Each row is where one point has got to under a steady rotation. How many steps took it there?
The counts run from 0 to 601.
[ -5   4   1  26  -4 -13  -6  16   0   4  26  16   3  -1   8   5  14  -5
 -10   1   1 -14 -10   5  18 -14  -1 -16  -4   9 -21  -1  22  21  14  17
   3  -1   8  18  18  -9  -2   0  13  17   8  -2  -4  16  15   2 -11  13
 -20   9 -19  -8 -14  11  17   0  -8  -9   9  18] | 536
[ -9  25 -12  27  13 -10 -18   5 -21   0  16  20 -15 -14   1  -1  20  -5
   8  -4  -1 -10 -25  14 -19  -7 -12 -18   6  12 -16   5 -16  20 -12  11
  12  11   1  19  14  -9 -10  -5  11  17   4   9  -1  -6  16   0  -6   2
 -14   4 -16 -15  -6 -10   1  19  -8 -14   9  15] | 142
[  8  10 -17  31   6 -16  -7  -3   7 -21  22  17  -6   7  11 -22   4 -11
 -21  13   1   0   4 -18  15  12  15  -1   3  -7 -10   0  -9  21   7  13
  10 -24 -17   9   4 -15  13  -5  12  12  14   1  -2 -11  -4 -18  14  -8
 -22  -1 -13  -1 -16   5   0 -12 -13  -2  13   0] | 320
[-10  24 -13  37  -1  -4 -13  -3  -6  -3   8  30 -13 -14  20 -26  -1  -8
   8   6 -19 -16  -8  -1  -1   4  -5  -7  -3   2 -18   6  -6  21  -1  -3
  16   3  -2  11  10 -29  17  -4   1  18  15   6   5  -4   0  -5   1   3
 -22   5 -18  -8   0 -14   3   2  -3  -6  17  14] | 439
[ -5   8 -11  40  10 -16   3   7   1  -2   6  26  -4 -20   5 -16  -1  -6
   4  -1   4 -19   1  -1   9  -3   3 -23  -2 -17 -20   1  -4  24 -12   7
  17  -4  -9  10  14 -28   4   3  16  10  16  -2  -2   0   9 -18  -6  -2
 -23   5 -21  -3   6   4  12  -8 -10  -3   9  18] | 435
[  2   5   5  30   3 -17 -12   4  -5   1  22  14 -18  13   5  -3   3 -17
 -10   1   6  -1 -10 -14   3   6  -1  -8  17   3 -14  16   5  33  14  15
   9 -21 -13  21   6 -24   7  -2   5  20  16  12   5   0  25 -11  -3   0
 -22   7 -10  -1 -24   5   0   2 -20 -13   4 -11] | 166
[-14  16  -4  33   5 -10   0  19   6  13  23   3   5 -14   5  14  14  -8
  -8  -8  15 -10  -5   3  -1  -8   0 -28  14   5 -19   7   8  25   6  19
   4  -8  -3  12  19 -13 -15   9  28  20  10   7 -12  10  19  -8 -18   1
 -19   3 -10  -3  -5   8   1  -2   5  -6   0   7] | 96
[ -6  22 -11  30  -8 -18 -10   5   3 -21  30   8   4  -6  14  -6  19 -15
 -22  13  -7  -7   8   2  13   6  -1  -9   1  -2  -6 -21   7  20  15  10
   7  -7 -14  13  11   6  -3   5  30  11  17  -7  12  -2   7 -11   1   9
 -17  -4 -21  -9 -14  -9  24   7   7  -5  -1  21] | 239
[-11  18   2  34  16 -11 -15   6  -5 -29  23   9  -7   1  19 -10  16   5
  -6   7   0 -15   5  17  19 -13   2  -6   9   1  -7  14  18  19   6  11
   4   5   1  12  -5   8   9   6  27  20   2   5  -4 -13  10 -10  -5  -6
 -18 -19  -9 -12 -12 -12   8  -6 -23   4   7  -8] | 232
[-24  30 -16  29   9  -7  -8   8  -6   4  19   4   2  -8  20 -19  -2  -9
 -10   7   0 -10   5   0  13 -10  -6  -6   7   8  -5  12   8  10  12  24
   7  -8 -11  14   2 -11   6  -5  19  13  12  11 -26 -15   4 -19 -14  -5
 -22  -6 -23  -7   9   5  -5  -5   5   9   4  10] | 399
[ -6  15 -26  34   8  -6 -10  -1   3 -18  16  24  -2 -25  11 -14  18 -12
   5   8  -4 -19  -9  10   8  -6   2 -12   0   0 -10 -13  -6  17   5  -4
   9   8  -3   1  17  -2  -8  -5  31   7  -3   1 -10   3   0   2  11  -1
 -25 -14 -12  11  -4 -14  -1 -16  10  -5  11  19] | 391
[  6   6 -22  38  21 -18 -17  -3   3 -24   9  21 -26 -23   0 -10  23   1
   5   2  -8 -11   0   3   5   3   6  -3   3 -12 -18 -16 -19  20  -9   5
  13  -1   1  14  12 -14  -3 -17  16  13   2   6  14  -3   1  -7  12  -2
 -20  -9 -13  -2 -17 -11   6 -11 -10  -3   8   7] | 306
[  7  10 -19  28  20 -24 -17  -5   2 -20  11  15 -22 -28  -1  -8  20  -4
   4   1   0 -13   0   3  -2   0   9 -13  -2 -17 -22 -18 -21  15 -12  11
  17  -1  -3   9  17 -16  -5 -11  21   8   4   0  16  -3   3 -12  14   0
 -15  -8 -20  -6  -4 -10  10  -1  -6  -5  -1   8] | 307
[  8   8  -5  41  -6 -10 -22  16  -2 -10  11  10  -6  -8  25 -13  20   2
  -9  -2   5 -12  -2 -10  18  -2  10 -20  12  -8 -17  -3 -10  15  -5   9
   7 -13 -19   8   7 -11   3 -10  15   8  18  -2  -3   0 -10 -11  15  -3
 -19   2  -1 -12  -2   7  -3  -9 -12 -11  -7  23] | 473
[ -5   9  -9  31  21 -18  -9  14   0  -9  11  10 -12   2   5  12  28  -7
  -5  -9   5 -16 -19 -10   4   4   6  -8  17  -6 -18   1 -11  16  -9  21
   5 -10  -8  27   7  -3  -8  -8  23  27  -1  22  -1  -3  11  -1   6   4
  -3   3   2   7 -24   9  -2  -1  -5 -10 -10   0] | 177
[ -1  16  -2  30  17 -12 -15   7   4 -29  23  21  -3   9  10  -4  20 -11
 -20   8   4 -11 -20 -15   4   4   8 -11  13  -1  -2   0 -14  25  -3  13
   6 -19 -20  16   1   6  -4   5  22  22  -4  10  -2 -22  10 -11  15  -3
   1  -8   2   5 -12  -8   1   6 -10  -7   1   3] | 193
[  5   9   1  26   0 -15 -18   0 -10 -15  24  21 -28   6   5  -3   7  -8
  -2  -2 -10  -6 -14   1   0  -4  -3  -6   1   3 -19  10   9  25  14  10
   9  -9   2  17  10 -19  15  -7   3  20  11   1  15   4  20   1   0   5
 -20   9 -14  -8 -23  -7  12   2 -27 -17  10  -5] | 168
[ -7  20 -23  19  20 -23  -5  -6  10 -16  26  29 -12  -3  -3  -2   9 -11
   7  11   2 -15 -14  -3  20  -2  -9  -5  -6  -4   3  -1  -2  24  10  14
   5 -11  -6  29   6   8  -2  -5  17  13   2   2  -8 -16  20  -8   0   0
 -18 -15 -15   7 -16 -15   8   3 -15  -1   9  -7] | 279
[ -3  23   3  29   5 -21 -25  -2   7 -19  18  33 -17  -7  15 -10   6 -20
  -2  -1 -12 -11 -18  -1   1  -1  -8 -13   2   8  -5   5  -9  13  19   9
  -8 -24  -5  10   5 -22   8   2   2  16   1  11  -7  -7  18   9  17   5
 -14  -1  -6  13  -7  -4  -4   6  -9 -11   6  10] | 40
[ -4  18  -8  37  -4  -2 -19   8 -10   0   5   6  -8 -10  30 -20   0 -10
  -7   2   2 -12   0 -16  12  -7   0  -7  10  -5 -17  18  -1  16  -1  16
  16 -13 -22  15   6 -33   6 -20  12  11  18  13 -17  -5  -1 -18   8   5
 -20   3  -3   2  -1   3 -13 -10  -4   0   0   6] | 33
[ -7  19   4  29   9  -5 -18  -1  -2  -3  16  19  -9 -10  14 -11   2 -11
  -2   6  -8 -22 -12  11   0   9 -14  -7  16  -3 -12  -1  -1  16  20  -3
   2   9 -13   7   4 -11   3   4  22  17  29  10  18   1  -2   5  -6 -13
 -35   5 -18  -9 -11  -3  15   4  -4 -16   0  13] | 121
[-15  12  -5  28  18 -12   3   1   0  -3  33   8  -2   3   3   2   3 -10
 -28   7  11  -2  10   9  -1   0  11   0  14   3 -15   2   9  21  24  18
   9  -3  -5  13  11  -8   0   1  28  17  14   6   6   3  10 -13 -19 -14
 -23  -2 -28  -9 -20  11  10  -5  -2  -1   6  -3] | 250
[-10  14 -22  33  14 -15   9   2 -12   0  21   3   5 -15  -4  -2  11  -8
 -15   5  18   1   7   1  -2  -4   8 -11   6  -4 -11  -5   0  26 -10  20
  22  -2  -4  16  20  -9 -11   0  26   8  11   3  -6   1  11 -23 -19  -4
 -19  -5 -24  -7 -10  -3   3  -6   3   4   4  -3] | 266
[ -9  17 -15  29  14  -4 -10  19   9   1  18  15  -9 -10   8   9  23 -10
   8  -6   0 -25 -28   4   9  -1   3 -19  15   2 -11   9   2  17  15   9
  -5   0   0  20  17   5 -12   2  30  28  -4  15 -13   5   8  11  -2   2
 -16  -2  -2   8 -15  -1  -1  -7   5  -6   2   4] | 93
[ -6   8   2  40   4  -8  -8   5 -23 -20   7  10 -22  -1  13  -4  17  -2
  -8  -2  -9  -8  -5   4 -10  -7   7  -8  10   5 -27  12   5  26  -9   5
  24   3   7  17   9 -21   6   0  12  24   4   7  10  -1  17  -5  -1   8
 -11  -1  -6 -18 -16 -11   5   2 -20  -5  14   0] | 184
[  1  14 -17  30  -5  -8 -19  13  -3  10   8   1 -16  -8  18  -8  12  -8
  -2  -8 -10  -8 -14 -10   4   5  13 -14  10   1 -28  -1 -14   8   1  23
   4  -2  -8  14  22 -26  -4 -27  10  14  13   8   3   6 -14   0   3  -2
 -20  16 -13 -15 -11  15  -6  -6   8  -4  -1  19] | 457
[  6   2  -9  45   9   5  -6  13   3 -23  12  26   3   1  10 -12  20   1
  -8  -1   3 -18 -12 -12   7  -5  13 -16  12   1 -10   9   8  28   3   1
  11 -13  -4   6   1 -13  10  10  17  27  -2   7 -14   6   4  -7  11   1
 -11  -7  -4   8 -11   0  -6 -19 -14 -11   9   7] | 66
[ -4  14 -18  36   8  -3 -20   7  10  -4  23  23   2  -4   5  -2  26  -9
   0   3   7 -22 -16  -7  13   2  -8 -20  20   7   5  -2  -4  20   0   4
  -3 -13 -15  14  -1  15  -4  19  22  18   7  12 -11  -6   8  -6   0  -1
 -14 -13 -12   1  -6  -5   1   3   1 -13  -9  14] | 108
[-12  16  -4  42  -5  -6  -9  15 -14   4  20   6  -8 -10  15  -7  19   3
  -2 -11  -3  -7  -2  11  -3 -16   1 -20  13  15 -21  11  18  22   7  10
   9   9  12   8  14 -16   1   8  16  17   8  -1  -2  14  10  -5 -19   5
 -25   2 -22 -25  -4   0   3   2  -6  -7   6  13] | 100
[-11  16  -5  29  12  -6 -14  -2   8 -11  11  30  -3 -12   5  -6  13 -17
   9   4  -7 -28 -17  -2   4   9 -11 -15  -2 -14 -11  -9 -15  26   5  -6
  10  10  -8  18   9   5  -7   8  24  20   5   9   1  -5   8   5   8   0
 -22   0 -10   7 -10 -17  18   9  -1 -15   8  12] | 561
[ -6  22 -19  19  -1 -27  -8   5   9 -13  18  13  -6  -3  17  -8  14 -16
 -13  11 -12   1  -8 -20   1  13  12  -8 -14  -5 -13 -10 -15  10   4  26
   9 -25 -20  15  21  -9  -1 -17  14  13   8   6  -2  -8   6 -10  18   8
  -5   4 -15   1 -18   3   0   7   8   3   6  12] | 325
[ -4  16 -26  23   2  -8 -14   4  -7  -3  31   6   2   0   2  -3  25  -2
 -20  10 -11  -2  -6  -1   6  16   5   5   8  22  -9 -20  -1  12  11  22
   6  -6  -1  16   7   9   1  -6  17  16   1   8   1   3   0  -9 -11   1
 -14  -2 -30 -19 -25   3   1   8   4  -3   5  15] | 256
[-15  26 -15  31  22 -12  -4   2  -6 -17   9  12 -10  -1  20 -21   2  -4
  -8   9  -3  -5   3  -8   4   4   7   4   7   0 -10  15  -2  15  -6  25
  15 -19 -11  16  -4 -17  13  -7   9  21   4  17 -12 -26   6 -25   3  -7
  -3 -11 -15  -4  -6  -2 -11  -3 -11   8  12  -6] | 315
[ -5  13  -1  21  17 -18  -7   5   3 -12  25   0 -24  -7   9  -7   1  -3
 -10  -2   5   6  -2  11   0  -8  24 -16   2  -5 -25  16   0  10  14  26
   3  -8   1   8  22 -26   1 -13  17  11   6  -4   4   2   4  -7  -7  -9
 -22   1 -19  -2 -10   8   1 -17 -12   4  10  -5] | 334
[ -8  24  -4  21  23 -23 -11  14  16  -4  22  26  -8   3  10 -16  -5  -8
   1  -2   6 -14 -19  -2   7   4  -2 -23  -1   0 -11   4 -16   5  12  28
  -6 -13 -18  13   6 -16   5  -4   7  18  15   2  -6 -12  -4  -5  -5 -17
 -17   9 -21   2   4  16   3   1 -13  -8   6  20] | 446
[ -3   2 -11  29  27 -12  -6  13   6 -14  11  13 -19  -2   1  14  25  -2
   7  -6   0 -22 -22  -6  -3   0   6 -14  12 -11 -22  10 -11  23 -10  19
  11  -5   1  25   4  -5  -9  -5  27  26  -6  19  -1  -1  19   0   8   5
  -6  -3   4   4 -23   6  -1  -1 -13 -10  -4  -6] | 178
[  2   5   2  37   2   1 -21  10  -6 -11  10  24   6 -10  14 -18  20   1
  -9   1  -1 -27 -10  -1  22   3  -7 -10   4  -5 -16 -11  -3  28   1   5
  14  14 -11   9  -3   6   1   1  20  17  15  -1   4   0  -8  -4  -4  -5
 -29   4 -21 -15  -2   2  17   3 -13 -12   2  22] | 557
[  1   6  -7  38   6  -4  -8   4   5 -21  28  11   8   5   8  -7  17  -3
 -26   7   5  -9  13 -10  23   5   5  -5  17   1  -1  -2  15  31  13   9
   8 -12 -14  11  -2   8   8   8  24  18  14   2   2  -2   6 -21  -2  -4
 -22 -12 -10  -4 -18  -5   4  -8 -16  -5   0  -6] | 235
[-10   9 -35  39   7   3   1   3  -5 -13  18  18   1  -4  12 -12  18  12
  -9   9  -4 -17  -4   8  15  -5   8   1   4  18  -7   3  14  16   1  13
   7  -4   7   9   1  -5  15  -8  13  21 -10   3 -22   3  -6  -4  -2   6
 -14 -19 -19  -5 -16   0 -11 -20  -5   0  13  13] | 385
[-19  29  -9  30   9  -8 -18   5 -13 -18  25   2 -16 -14  13   3  32  -8
  -2   0  -3  -6  -4   7 -12  -7  -7 -14  16   8 -10  -1   0  17   3   6
   9   5   6   9  10   3  -9  12  28  17  -9  10  -1 -11  23  -1   5  11
  -6 -15  -6  -7 -14 -24   0   7   0   3   3  -6] | 226
[  7  12 -13  37   0  -4 -24  -2 -11  -1  23   5 -13  -8  -1  -8  19 -12
 -10  -3   9   1  -7 -15 -10   3   2 -14  26   8 -10   4 -12  32  -4   4
  11 -14 -10  13  12 -14   1   4   8  10   7  12   7  -2   5 -15  -4   0
 -24   2 -12 -13 -12 -17  -7   6 -13 -15   5  -1] | 591
[ -6   6  -7  29   4  -5  -6  11   7  -7  27  24  -2   5   3   7  13  -9
   0  -1  -1 -21 -20   2  13 -12   0 -13   1  12  -6  11  19  25  22   6
  -1  -5   5  20   6  -7   5   5  17  26   1   5 -12  11  25   6  -4   7
 -19  -2 -10  10 -24   4   8  -8 -15 -12   9   0] | 534
[ -6  24  -2  23   9 -17 -16   1  -1 -16  36   2 -15  10   9   6  21 -20
 -22   6  -2   3 -16  -5 -12  10   8 -12  14  14  -4   9  -9  18  25  14
  -1 -21  -1  17  13  -4   0   2  21  22  -6  11   3 -11  19   3  10  -2
  -9  -4  -7   4 -25  -4  -3   5   2  -6   8  -3] | 209
